Each path below is one point turned by a fixed rotation once a step. After each direction that follows a path, write how fast that rotation turns it, in degrees per step (0 if it stays still).
Each turn is a multiple of 5 degrees from 10 to 175, or 0.
Each row of a path follows its step; steps can be skipped.

step 0: [ 22.0   5.2  22.0  11.0 -28.1 -13.2 -16.3 -21.6   3.6  -4.0 -26.5  14.2
  -1.2 -16.1  -0.9 -13.4  44.1 -26.6  38.6  44.2 -36.8 -32.3  39.9   7.1
 -47.3 -18.3  18.3 -13.8  -4.2 -33.3 -45.7  22.4 -11.5  -7.6 -27.0 -26.4
  37.1  24.9 -21.6 -20.1  -2.0 -46.1  -1.7   5.7 -16.7  46.5 -23.6 -48.8
 -24.5 -24.2  12.0   2.7  28.0 -21.9  11.7]
step 3: [ 24.9  46.8  11.4  14.3 -15.5 -13.1  -8.8 -28.4  17.2  29.9 -30.5  19.2
  -7.6 -13.3   0.2 -50.9   0.2 -25.9  39.3  42.4  19.3  15.4  29.8 -35.3
 -12.3  10.0  -4.6  -5.7  -5.1 -13.2  17.7  33.8  27.0  -1.7 -28.7 -40.7
  -0.8 -13.0 -39.1   5.2 -10.1 -25.3  -9.2  -6.0 -23.6  70.5   1.8 -50.6
 -54.0   0.5  -5.3  15.1 -18.5  -5.8 -16.5]
step 4: [ 39.9   5.2  30.2   1.9 -46.9  17.3  14.9  33.5  19.7  37.6 -12.5  -1.9
 -35.5   7.5  -9.4  11.4  25.6 -28.5  27.1  52.5  21.9 -46.9  25.1 -14.2
  -8.2 -64.2   0.6 -37.4  -3.4  24.9 -32.2  10.2 -41.8  18.2 -27.0 -23.0
 -12.0 -10.6  -6.4   6.2  15.0  -3.1 -25.3 -24.0  25.1  30.2 -34.5 -31.6
  15.0 -19.1   8.0  14.6   5.4  26.9 -12.5]
step 13: [ 23.1  33.4  69.7  12.3   1.9   8.6  -0.2 -29.8  -8.2   0.0 -16.1   6.8
  -6.6 -19.7 -21.3 -15.0  37.2 -44.1  -2.0  55.0 -15.2 -19.3  42.4  23.5
 -28.9 -21.4   0.0   5.7  28.3 -25.4 -34.1  -3.4 -10.5   8.6 -13.8 -19.2
  13.4 -25.3  -5.6  62.0  45.0 -15.3  22.2   5.4   7.3  27.9 -22.7  -2.0
 -10.4  -9.8  26.5 -26.0  25.4   5.0 -43.8]
step 17: [ -5.2  20.8  14.2  38.9  37.9   3.6  16.7  20.7  44.9  -0.7   7.3 -13.5
 -18.5   0.2  -0.5 -13.1  45.9 -28.9  10.2  46.6  -3.9 -13.1  35.0  33.9
  34.4 -66.9  19.5   0.6  -2.7 -10.4 -33.7   9.9 -51.6  19.7 -14.9   5.3
  19.4  -4.2   6.0  13.3   0.3 -12.3 -27.7 -45.8  -5.4  12.6 -42.2   2.0
 -43.5 -27.1  17.5   5.2  -4.0  42.1 -19.3]
step 19: [  5.1  26.3  60.0 -19.1 -27.5   2.3 -14.3  -2.3  12.3  19.6  -4.2  -4.4
 -23.7   9.5 -53.8 -15.0 -27.7 -13.1  26.2  53.2 -31.5 -19.1  12.2   6.3
 -16.0  -1.5 -24.4 -42.0  33.8  -4.6 -19.7  10.0  16.5  21.6 -15.0 -20.0
 -47.4  13.6 -15.4  13.2  -0.4   5.1  12.8  34.8  30.8  54.9   9.3 -49.7
 -18.9 -11.0  42.8  20.5 -22.6 -21.4   3.7]
step 21: [ 24.4  26.0  34.0  42.4  -3.9  21.1  38.7 -37.1  -0.1  16.3 -28.3 -16.1
   5.3 -25.6  46.8 -13.5  43.6 -46.3   7.2  46.5   0.0   4.2  28.2 -23.1
   3.1 -43.7  25.8   0.9   1.4  -9.0  40.0  36.0 -18.6  13.8  -5.7  -5.1
  32.3 -38.4 -26.9  11.7   4.9  -0.1  10.5 -26.7 -40.6  39.4 -21.5 -17.8
 -30.0 -12.2 -15.6  -2.8  -6.8 -20.2  16.4]
step 24: [ -2.0  26.9  55.5  34.3 -15.3  -7.0 -10.5 -22.8 -10.2 -18.4  -2.4 -44.4
   2.2  31.3  19.7 -15.9   7.8 -19.6  24.3  70.2 -51.4  19.7  -6.8 -14.0
  15.0  -8.0  12.4 -28.3  -2.9   2.0  -9.6  50.2 -26.8   8.1   2.9 -19.8
  10.8   8.5 -39.3 -27.4  -1.4  13.5  12.1 -37.3   0.1  46.3 -21.1 -16.7
 -44.8 -17.4  26.1  17.4 -15.5 -35.2  -1.4]
step 25: [ 39.1  21.6  28.4  26.5  34.6  16.0  -2.6 -16.7  34.2   5.8  47.9   9.2
 -18.8  -6.8  16.7 -11.7   7.3 -50.2  14.3  61.8 -14.3  -1.1  18.9   4.4
 -22.2 -55.4  -5.4  17.7  27.0 -34.9 -13.4 -21.4  -3.8  19.6 -30.3 -22.1
 -21.0 -50.5 -19.4  19.6  23.9  -3.5  15.0  -1.2  -2.9  45.8  10.3 -41.8
  16.3 -19.4  17.1  32.7  -4.8   5.7 -24.8]
Directions:
[  0.4 -10.8   6.8  -8.0   0.6   7.0  -9.3  -7.6  -2.8  10.7  -6.4  -2.7
   2.9  -9.0  11.7   8.3  -7.6  -1.6  -2.0   4.4   3.4  -8.2   9.2   9.9
   0.6   7.5  -0.1  -2.9  17.8  -5.4  -0.6  -2.1  -5.2  -8.0   8.0   3.0
   8.4  -4.0   8.7  -0.6   3.9   5.3  -7.5   8.1 -11.8  -4.4   3.2  -2.9
 -10.4   8.6  -0.6  12.1   1.6  -1.4   5.4]  55
[  0.7   5.5  -4.2  -0.1  13.6   5.0  -8.7  -5.6   3.6  -0.4   5.0  -2.0
  -1.4   2.6   0.5   5.8  -9.6  15.2   0.4  13.4  -6.8   9.6   0.2  -5.6
   6.3  -5.6  -4.8  -1.4  -1.5   3.0   3.8  -4.3   7.0  -9.4  12.4   8.5
  -1.3  -5.3  -2.1 -11.0  -6.4  12.7  12.7   0.8   7.7   3.5   3.7  -4.8
   1.1 -10.1  -1.0   6.6   1.7 -16.5   1.6]  80
[ 10.7  -2.6   8.9   7.7  -8.4   0.5  -1.9   7.7  -4.7  -3.1   2.6   6.6
  -2.2  -4.7   0.9   2.2  -1.1  -0.9   6.9   6.1   1.2  -4.8   4.0  -6.4
  -2.8  13.2   3.2  -0.7  -1.9  -0.1 -15.3   6.1   4.2   2.0   0.2   1.8
   7.6 -13.5 -15.7  -5.4   2.1   2.6  12.3  -5.7  -0.8  -2.7   7.2  -3.8
   6.1  15.4 -11.0  -7.9 -12.3  -8.4   6.9]  120
[ -4.2  -2.4 -14.9   7.2  -6.3  -2.9   2.9  -7.9  -4.6   2.5  -4.1 -11.8
  15.7   3.2   9.0 -11.3  11.0  -1.7  13.9 -10.2  -6.4  -9.6   6.5  -5.3
   6.3   6.0  -7.0   4.8  -5.8  -3.0   0.8   0.3  -4.8 -14.3  -4.3  -3.7
   2.8   4.7  -8.0  -2.5  -6.4  12.5   3.1   0.4  -9.0   5.5  -0.3  -5.0
  -5.1  -2.9   0.3  -2.2  -2.1  -7.5  -2.5]  120
[-12.2  -9.5   0.7   2.6   2.5  -2.7 -15.4   2.6   3.4 -10.4  11.6 -10.2
  -4.2  -2.5   0.1   2.9   5.1  -0.5 -10.7   3.1 -17.9   0.2  -5.8  -4.7
 -12.1  -1.9  -3.1   4.3   2.0 -14.9 -14.8   0.6   1.6   3.0  -5.8  -7.0
  -0.3  10.7   1.7   2.7   8.0   6.6  10.5   2.9  -2.1   2.2  -0.9   1.9
  -4.9   6.5  10.0   1.0   1.6  -0.2   3.2]  60
[ -3.1   8.2   9.7  -3.2  -1.5  -0.9   6.9   7.3   2.1  -9.1   1.0 -11.4
  11.2  -0.1  14.9   6.9   4.0   9.8 -18.2  -0.6  -0.4   3.6   5.8   1.1
   6.3  -1.0   1.5   6.8  -7.2   6.5   4.7   9.5  -3.1  11.8  -5.2   4.9
  -1.5   1.2  -3.7  -4.7  -4.7   5.4  -8.9  -9.0  -5.1 -12.6  -9.1   0.2
  -3.5   6.4   2.7   8.0  -8.2  -9.5   0.6]  115
